(in the rows, 100 means zero)
Each row of D is roughly a mix of the hidden directions of one of 3 groups; some rows fit no group.
D, 113 rows:
[[108, 85, 117, 88, 87, 83, 80, 83, 142, 110],
[116, 112, 88, 109, 93, 128, 110, 140, 117, 118],
[108, 123, 71, 93, 89, 76, 78, 110, 110, 130],
[83, 119, 113, 67, 90, 106, 72, 80, 123, 99],
[117, 121, 95, 85, 93, 92, 89, 59, 129, 94],
[134, 105, 97, 79, 122, 117, 97, 94, 64, 98],
[76, 95, 73, 94, 129, 82, 87, 107, 131, 94],
[85, 96, 116, 109, 137, 81, 92, 84, 76, 76],
[113, 117, 84, 72, 86, 99, 97, 94, 132, 132],
[87, 74, 87, 95, 103, 78, 122, 129, 91, 129],
[61, 110, 102, 88, 106, 99, 87, 81, 63, 103],
[74, 133, 84, 69, 116, 91, 112, 85, 107, 104],
[61, 96, 84, 132, 93, 104, 123, 101, 92, 115],
[62, 68, 105, 93, 101, 105, 120, 114, 79, 86],
[104, 97, 107, 92, 66, 135, 88, 100, 131, 89],
[123, 86, 110, 81, 90, 137, 80, 99, 124, 87],
[126, 124, 83, 95, 88, 115, 92, 84, 135, 116],
[116, 97, 124, 104, 67, 96, 74, 75, 78, 102],
[68, 99, 77, 92, 129, 129, 113, 93, 115, 100],
[110, 59, 96, 133, 105, 102, 105, 109, 87, 125],
[113, 69, 90, 121, 107, 102, 112, 120, 116, 135],
[126, 111, 106, 119, 80, 104, 87, 90, 71, 68],
[106, 75, 94, 105, 115, 139, 119, 131, 92, 102],
[109, 72, 102, 112, 94, 111, 75, 66, 109, 127],
[94, 109, 85, 97, 106, 58, 114, 71, 121, 86],
[66, 95, 101, 80, 127, 137, 106, 103, 97, 99],
[115, 106, 94, 91, 87, 86, 98, 127, 72, 139],
[108, 94, 145, 93, 87, 85, 86, 121, 80, 115],
[113, 95, 96, 98, 62, 104, 110, 125, 134, 117],
[79, 123, 108, 86, 93, 73, 110, 136, 88, 85],
[100, 113, 105, 129, 103, 93, 92, 104, 67, 139],
[115, 92, 116, 66, 103, 97, 118, 82, 65, 89],
[99, 133, 133, 92, 95, 116, 99, 88, 128, 119],
[117, 70, 123, 91, 98, 133, 119, 98, 85, 83],
[87, 58, 133, 107, 96, 88, 87, 112, 89, 90],
[111, 108, 105, 109, 92, 56, 80, 68, 108, 96],
[129, 113, 88, 94, 109, 73, 75, 74, 111, 80],
[86, 68, 84, 124, 131, 102, 86, 105, 123, 96],
[115, 114, 77, 122, 102, 144, 97, 97, 118, 94],
[118, 97, 112, 105, 80, 70, 101, 136, 101, 125],
[79, 112, 106, 116, 82, 106, 123, 108, 67, 129],
[83, 101, 102, 83, 79, 75, 123, 85, 123, 71],
[86, 78, 94, 125, 111, 130, 85, 127, 79, 103],
[80, 94, 101, 145, 88, 91, 74, 111, 91, 112],
[90, 109, 68, 98, 123, 87, 81, 104, 139, 102],
[97, 87, 83, 87, 114, 133, 106, 93, 140, 86],
[86, 93, 127, 129, 114, 67, 101, 108, 102, 76],
[91, 120, 107, 110, 110, 102, 111, 136, 103, 140],
[126, 106, 77, 99, 115, 102, 114, 59, 121, 99],
[131, 108, 88, 78, 117, 142, 101, 97, 106, 105],
[96, 110, 99, 74, 108, 131, 91, 75, 135, 100],
[91, 87, 123, 100, 107, 68, 63, 79, 108, 98],
[111, 78, 122, 94, 131, 101, 90, 129, 77, 114],
[101, 78, 77, 117, 124, 110, 110, 71, 89, 128],
[95, 122, 71, 86, 70, 105, 94, 98, 81, 130],
[133, 132, 99, 95, 96, 100, 95, 72, 83, 124],
[104, 116, 126, 99, 70, 66, 97, 86, 77, 108],
[86, 89, 105, 106, 87, 51, 93, 110, 94, 126],
[91, 80, 83, 132, 123, 80, 78, 90, 120, 96],
[113, 98, 102, 113, 138, 105, 84, 124, 93, 133],
[65, 116, 89, 117, 128, 121, 109, 84, 83, 93],
[99, 88, 99, 109, 81, 152, 84, 113, 93, 94],
[86, 101, 114, 74, 93, 92, 95, 122, 144, 112],
[58, 88, 98, 108, 85, 96, 105, 97, 69, 76],
[94, 90, 83, 119, 87, 116, 98, 107, 141, 72],
[103, 139, 78, 108, 107, 110, 98, 94, 125, 130],
[101, 142, 106, 106, 66, 97, 90, 121, 106, 114],
[84, 98, 77, 113, 124, 61, 115, 78, 99, 94],
[81, 71, 111, 134, 110, 86, 91, 93, 111, 127],
[113, 71, 92, 108, 111, 110, 113, 112, 137, 128],
[120, 118, 105, 91, 98, 104, 121, 66, 86, 134],
[101, 110, 107, 78, 93, 56, 112, 82, 116, 81],
[106, 90, 122, 67, 105, 118, 136, 98, 100, 120],
[88, 81, 126, 77, 82, 87, 107, 74, 115, 75],
[89, 55, 116, 106, 120, 78, 114, 100, 91, 87],
[107, 95, 104, 92, 109, 122, 118, 140, 133, 97],
[88, 126, 86, 81, 117, 128, 102, 67, 94, 87],
[123, 132, 91, 103, 80, 65, 100, 84, 98, 83],
[101, 80, 136, 122, 98, 93, 124, 131, 105, 97],
[94, 96, 113, 144, 100, 103, 97, 99, 95, 60],
[104, 119, 85, 107, 77, 129, 103, 93, 61, 115],
[108, 125, 76, 87, 109, 110, 119, 106, 137, 119],
[102, 93, 113, 100, 73, 108, 66, 108, 122, 132],
[88, 55, 110, 82, 109, 103, 114, 92, 115, 76],
[95, 106, 50, 94, 95, 120, 87, 110, 122, 107],
[120, 111, 107, 91, 78, 114, 70, 75, 130, 103],
[109, 69, 114, 93, 94, 117, 68, 112, 103, 68],
[78, 92, 57, 85, 83, 99, 78, 93, 105, 82],
[88, 129, 100, 93, 58, 111, 104, 121, 113, 84],
[89, 102, 135, 102, 133, 97, 120, 79, 121, 92],
[135, 109, 106, 109, 67, 131, 98, 87, 89, 94],
[104, 118, 76, 108, 115, 104, 112, 67, 66, 88],
[112, 108, 101, 119, 79, 136, 86, 133, 86, 108],
[132, 117, 113, 121, 71, 75, 81, 100, 94, 100],
[93, 74, 128, 125, 113, 100, 116, 116, 96, 69],
[118, 98, 125, 93, 80, 121, 68, 123, 118, 97],
[99, 79, 127, 89, 75, 125, 131, 94, 113, 91],
[89, 114, 90, 72, 127, 103, 91, 62, 83, 105],
[87, 122, 70, 91, 99, 93, 136, 78, 113, 88],
[136, 117, 109, 68, 111, 78, 88, 98, 88, 85],
[123, 93, 118, 94, 89, 126, 86, 105, 140, 87],
[107, 69, 99, 111, 113, 71, 129, 122, 116, 106],
[92, 89, 100, 84, 103, 128, 118, 104, 55, 113],
[100, 89, 73, 107, 118, 91, 118, 88, 114, 142],
[108, 107, 109, 93, 108, 47, 83, 106, 110, 114],
[77, 117, 93, 83, 88, 80, 80, 83, 110, 136],
[110, 138, 95, 100, 74, 131, 98, 115, 85, 113],
[131, 114, 112, 91, 63, 95, 99, 99, 83, 127],
[102, 131, 66, 100, 101, 119, 99, 80, 93, 129],
[81, 92, 105, 130, 120, 94, 92, 92, 101, 57],
[88, 68, 85, 84, 72, 89, 102, 135, 97, 99],
[100, 100, 56, 72, 106, 90, 75, 105, 110, 113],
[95, 110, 119, 112, 98, 97, 112, 109, 65, 141]]

Here is one row from each group, named. Which group is each of the other rows in?
[118, 115, 100, 111, 78, 104, 73, 63, 79, 89] | (128)
[103, 72, 99, 103, 138, 103, 114, 86, 71, 117] | (40)
[118, 113, 109, 121, 64, 89, 106, 126, 100, 125] | (72)

[74, 91, 112, 72, 130, 114, 115, 95, 110, 74] | (128)
[129, 117, 80, 82, 68, 99, 80, 90, 98, 119] | (72)
[120, 129, 76, 87, 101, 141, 100, 109, 100, 96] | (40)
[94, 134, 79, 76, 97, 95, 133, 108, 98, 82] | (40)
[129, 97, 104, 119, 80, 78, 110, 138, 112, 98] | (128)
[73, 80, 128, 100, 91, 81, 90, 125, 76, 89] | (128)
[86, 112, 99, 135, 81, 81, 84, 94, 75, 75] | (72)
[101, 132, 101, 75, 98, 111, 109, 126, 131, 84] | (128)
[97, 96, 92, 120, 57, 108, 89, 92, 98, 66] | (72)
